In the data rows, 50 means zero.
One hidden rule gives every row of this table a label. Here are some rows, each with its label.
tensor([36, 53, 58, 48, 42, 47, 54, 45]) 0
tensor([35, 46, 51, 47, 41, 52, 48, 51]) 3
tensor([30, 52, 47, 47, 47, 53, 47, 41]) 0
tensor([40, 11, 48, 71, 79, 67, 99, 23]) 2
tensor([98, 69, 82, 61, 35, 45, 57, 74]) 1
tensor([58, 12, 11, 99, 79, 81, 94,  0]) 2
tensor([47, 47, 48, 37, 44, 41, 35, 60]) 3
tensor([35, 56, 55, 53, 46, 49, 58, 43]) 0
tensor([58, 52, 43, 65, 47, 56, 64, 36]) 2
tensor([45, 51, 57, 53, 40, 47, 58, 54]) 3
tensor([48, 51, 54, 28, 42, 47, 33, 57]) 3
tensor([55, 62, 57, 37, 38, 49, 34, 68]) 1
tensor([72, 50, 57, 69, 63, 62, 58, 35]) 0
tensor([85, 66, 73, 53, 41, 40, 53, 77]) 1
tensor([48, 50, 65, 54, 43, 53, 65, 50]) 2
tensor([53, 61, 63, 39, 42, 42, 40, 62]) 1
tensor([59, 69, 54, 41, 35, 52, 38, 49]) 0
tensor([52, 54, 48, 67, 50, 61, 72, 40]) 2
tensor([55, 38, 56, 80, 56, 47, 77, 27]) 2
tensor([50, 61, 52, 45, 44, 43, 40, 57]) 3
tensor([47, 59, 62, 46, 38, 44, 52, 53]) 3
tensor([41, 28, 33, 42, 60, 54, 38, 45]) 0
tensor([61, 26, 61, 64, 57, 52, 67, 25]) 2
tensor([48, 25, 16, 67, 90, 87, 83, 25]) 2
tensor([50, 57, 53, 46, 44, 49, 42, 49]) 0
tensor([68, 34, 50, 60, 76, 92, 35, 73]) 1
tensor([41, 53, 57, 55, 47, 53, 56, 50]) 0
tensor([53, 54, 55, 35, 45, 46, 39, 61]) 1
tensor([57, 59, 57, 40, 40, 43, 31, 74]) 1
tensor([53, 55, 57, 50, 47, 46, 58, 44]) 0
tensor([47, 55, 57, 46, 49, 43, 46, 52]) 3
tensor([48, 53, 49, 38, 45, 46, 35, 61]) 1
tensor([46, 42, 36, 36, 65, 52, 28, 53]) 3
tensor([52, 45, 38, 59, 50, 45, 63, 48]) 2
tensor([57, 60, 53, 50, 42, 48, 52, 56]) 3
tensor([99, 81, 46, 83, 23, 46, 59, 64]) 1
tensor([51, 52, 54, 58, 41, 42, 58, 42]) 0
tensor([47, 50, 50, 61, 52, 46, 58, 54]) 3
tensor([51, 55, 55, 50, 45, 46, 41, 67]) 1
tensor([57, 30, 42, 46, 69, 71, 66, 34]) 2
tensor([69, 24, 31, 85, 66, 93, 38, 52]) 3
tensor([50, 61, 57, 57, 50, 39, 62, 46]) 0
tensor([35, 26, 26, 35, 71, 64, 52, 44]) 0
tensor([44, 48, 50, 62, 56, 53, 65, 46]) 2
tensor([51, 50, 50, 34, 42, 47, 38, 67]) 1
tensor([44, 54, 64, 45, 42, 43, 48, 50]) 0
tensor([42, 53, 57, 51, 36, 39, 57, 51]) 3
tensor([43, 34, 31, 69, 94, 71, 77,  3]) 2
tensor([45, 63, 57, 53, 43, 41, 56, 50]) 0
tensor([49, 55, 51, 47, 43, 46, 51, 52]) 3
tensor([53, 55, 53, 42, 42, 47, 39, 62]) 1
tensor([33, 20, 32, 84, 95, 69, 64, 16]) 2
tensor([54, 55, 56, 34, 38, 43, 45, 53]) 3
tensor([47, 59, 57, 57, 38, 42, 60, 38]) 0
tensor([45, 35, 20, 11, 66, 60, 17, 68]) 1
tensor([34, 48, 28, 34, 64, 55, 36, 44]) 0
tensor([58, 54, 60, 40, 44, 41, 33, 64]) 1
tensor([44, 51, 53, 26, 40, 42, 37, 64]) 1
tensor([57, 50, 52, 39, 39, 37, 29, 75]) 1
tensor([45, 57, 50, 51, 41, 44, 54, 48]) 0
tensor([47, 53, 54, 37, 44, 48, 34, 55]) 3
tensor([58, 62, 59, 44, 41, 33, 45, 45]) 0
tensor([59, 66, 66, 70, 35, 38, 73, 42]) 2
tensor([54, 55, 49, 51, 48, 46, 57, 58]) 3
tensor([66, 65, 61, 40, 33, 35, 31, 83]) 1
tensor([46, 42, 36, 32, 58, 53, 33, 54]) 3
tensor([34, 35, 39, 41, 65, 57, 33, 54]) 3
tensor([39, 65, 56, 48, 44, 44, 50, 46]) 0
tensor([32, 49, 41, 36, 45, 45, 44, 58]) 3
tensor([36, 22, 22, 52, 68, 88, 57, 51]) 3
tensor([51, 53, 57, 47, 45, 47, 49, 61]) 1
tensor([38, 58, 48, 45, 43, 49, 53, 46]) 0
tensor([52, 43, 52, 63, 51, 50, 70, 41]) 2
tensor([32, 38, 34, 33, 59, 57, 45, 50]) 0
tensor([72, 69, 65, 72, 39, 45, 75, 42]) 2
tensor([95, 71, 75, 73, 31, 42, 51, 65]) 1
tensor([34, 44, 39, 46, 56, 49, 37, 49]) 0
tensor([53, 50, 63, 49, 44, 40, 49, 49]) 0
tensor([53, 52, 64, 41, 41, 47, 42, 56]) 3
tensor([35, 36, 38, 62, 69, 74, 62, 27]) 0
tensor([54, 62, 51, 53, 38, 48, 48, 54]) 3
tensor([50, 57, 44, 31, 49, 51, 36, 53]) 3
tensor([47, 59, 59, 46, 45, 51, 51, 45]) 0
tensor([49, 53, 53, 53, 48, 50, 54, 47]) 0
tensor([52, 59, 51, 32, 44, 46, 20, 64]) 1
tensor([43, 61, 59, 60, 41, 50, 62, 42]) 0
tensor([48, 54, 56, 30, 50, 46, 39, 60]) 3
tensor([57, 40, 38, 69, 86, 77, 94, 25]) 2
tensor([47, 57, 49, 42, 42, 47, 41, 62]) 1
tensor([45, 53, 54, 36, 41, 47, 33, 57]) 3
tensor([43, 14, 22, 71, 85, 48, 64, 34]) 2
tensor([33, 50, 47, 41, 54, 45, 38, 50]) 0
tensor([48, 59, 49, 39, 42, 44, 46, 53]) 3
tensor([43, 56, 64, 59, 40, 46, 62, 42]) 0
tensor([45, 57, 49, 53, 50, 46, 57, 47]) 0
tensor([35, 50, 43, 25, 47, 43, 29, 62]) 1
tensor([50, 62, 57, 34, 38, 37, 42, 66]) 1
tensor([49, 64, 53, 49, 45, 39, 47, 50]) 0
tensor([33, 45, 40, 48, 50, 53, 51, 41]) 0
tensor([39, 11, 22, 44, 89, 85, 38, 36]) 0
tensor([46, 32, 37, 26, 68, 58, 37, 60]) 3
tensor([99, 63, 63, 65, 25,  9, 39, 90]) 1
tensor([37, 20, 22, 59, 85, 74, 68, 16]) 2
tensor([42, 21, 21, 92, 84, 94, 71, 19]) 2
tensor([52, 65, 49, 42, 39, 37, 44, 52]) 3
tensor([59, 61, 64, 51, 42, 58, 42, 56]) 3
tensor([45, 48, 52, 39, 47, 40, 36, 59]) 3
tensor([54, 50, 55, 51, 42, 43, 41, 61]) 1
tensor([66, 57, 66, 56, 43, 53, 52, 58]) 3
tensor([42, 54, 48, 40, 43, 50, 38, 59]) 3
tensor([31, 53, 41, 43, 49, 52, 46, 40]) 0
tensor([33, 54, 57, 54, 48, 47, 50, 51]) 3
tensor([55, 65, 54, 45, 41, 33, 39, 60]) 3
tensor([45, 52, 56, 45, 40, 40, 42, 54]) 3
tensor([34, 53, 50, 44, 46, 46, 48, 45]) 0
Which column or columns does the hidden rule look at? Columns are counted from 0, in order:
6 7
